data =
6830	6565	5847	5030	5354	4914	4220	5119	4694	4318	5494
4950	4246	3345	4529	3997	3857	4288	4612	2699	3840	3505
5065	5682	6240	6667	7291	8013	7927	8202	8199	8644	8244
data[0][-11] => 6830
data[1][-4] => 4612
data[-3][8] => 4694
data[:, -9] => [5847, 3345, 6240]
data[-3][-4] => 5119
data[-1][9] => 8644
data[0][10] => 5494
data[2][1] => 5682
data[-2][2] => 3345
data[-3][3] => 5030
data[-2][-7] => 3997
data[1][10] => 3505
data[2][-4] => 8202
data[-1] => [5065, 5682, 6240, 6667, 7291, 8013, 7927, 8202, 8199, 8644, 8244]
data[0][-7] => 5354

x =
69, 70, 94, 341, 161, -270, 348, 185, -144, 351
-197, -111, -392, -413, -186, 170, -478, -188, 346, -271
58, -172, -318, 398, -57, -395, -202, -50, -35, 510
201, 386, -405, -415, 109, 287, -394, 301, -449, -353
-204, -337, 74, -186, -243, 254, -183, -329, 64, -237
-217, -160, 7, -255, -155, 234, -156, -76, 452, -339
322, 363, -393, 265, 201, -281, -356, 290, -470, 301
294, 501, -32, -380, 172, 410, 269, 442, -353, -442
278, 313, 491, -353, 227, 414, 409, 359, -101, -418
422, 404, -87, 243, 317, -164, 326, 351, -293, 261
313, 498, -535, 144, 277, -245, -403, 517, -402, 239
x[0, 0] = 69
x[1, 7] = -188
x[6, 1] = 363
x[4, 4] = -243
x[6, 4] = 201
x[:, 6] = [348, -478, -202, -394, -183, -156, -356, 269, 409, 326, -403]
x[7, 0] = 294
x[5, 6] = -156
x[6, 5] = -281
x[8] = [278, 313, 491, -353, 227, 414, 409, 359, -101, -418]
x[9] = [422, 404, -87, 243, 317, -164, 326, 351, -293, 261]
x[7, 4] = 172
x[:, 2] = [94, -392, -318, -405, 74, 7, -393, -32, 491, -87, -535]
x[3, 3] = -415
x[3, 0] = 201
x[4] = [-204, -337, 74, -186, -243, 254, -183, -329, 64, -237]
x[5] = [-217, -160, 7, -255, -155, 234, -156, -76, 452, -339]
x[9, 5] = -164
x[4, 2] = 74
x[7, 7] = 442
x[5, 0] = -217
x[8, 4] = 227
x[9, 9] = 261
x[5, 2] = 7
x[7] = [294, 501, -32, -380, 172, 410, 269, 442, -353, -442]
x[0, 9] = 351
x[2, 0] = 58
x[:, 3] = [341, -413, 398, -415, -186, -255, 265, -380, -353, 243, 144]
x[8, 9] = -418
x[10, 3] = 144
x[1, 5] = 170
x[5, 9] = -339
x[:, 5] = [-270, 170, -395, 287, 254, 234, -281, 410, 414, -164, -245]
x[0, 8] = -144

A = [ -81 -111 -412 -509 -358   -5 -357  -55   57 -428 -541 -111 -469]
A[0]	-81
A[3]	-509
A[5]	-5
A[6]	-357
A[9]	-428

X = 524, 196, 398, -402
X[0] => 524
X[3] => -402

grid =
[[ 1.6  0.4 -0.3 -2.0  1.0  1.0]
 [-1.3  0.0  0.1 -0.1  0.9  0.0]
 [ 0.9  0.2  0.9 -0.5 -0.4 -0.1]
 [ 1.1 -0.2  1.2  0.4 -0.3  0.1]
 [-0.1  0.5  1.3  0.6  0.0  0.7]]
grid[-5,-6]	1.6
grid[-3,-1]	-0.1
grid[-5,-3]	-2.0
grid[4,4]	0.0
grid[-3,-6]	0.9
grid[4,-5]	0.5
grid[:, -3]	[-2.0, -0.1, -0.5, 0.4, 0.6]
grid[:, 2]	[-0.3, 0.1, 0.9, 1.2, 1.3]
grid[0]	[1.6, 0.4, -0.3, -2.0, 1.0, 1.0]
grid[:, 1]	[0.4, 0.0, 0.2, -0.2, 0.5]
grid[3,5]	0.1
grid[0,5]	1.0
grid[-5,1]	0.4
grid[1,-4]	0.1
grid[-1]	[-0.1, 0.5, 1.3, 0.6, 0.0, 0.7]
grid[-1,5]	0.7
grid[:, -6]	[1.6, -1.3, 0.9, 1.1, -0.1]
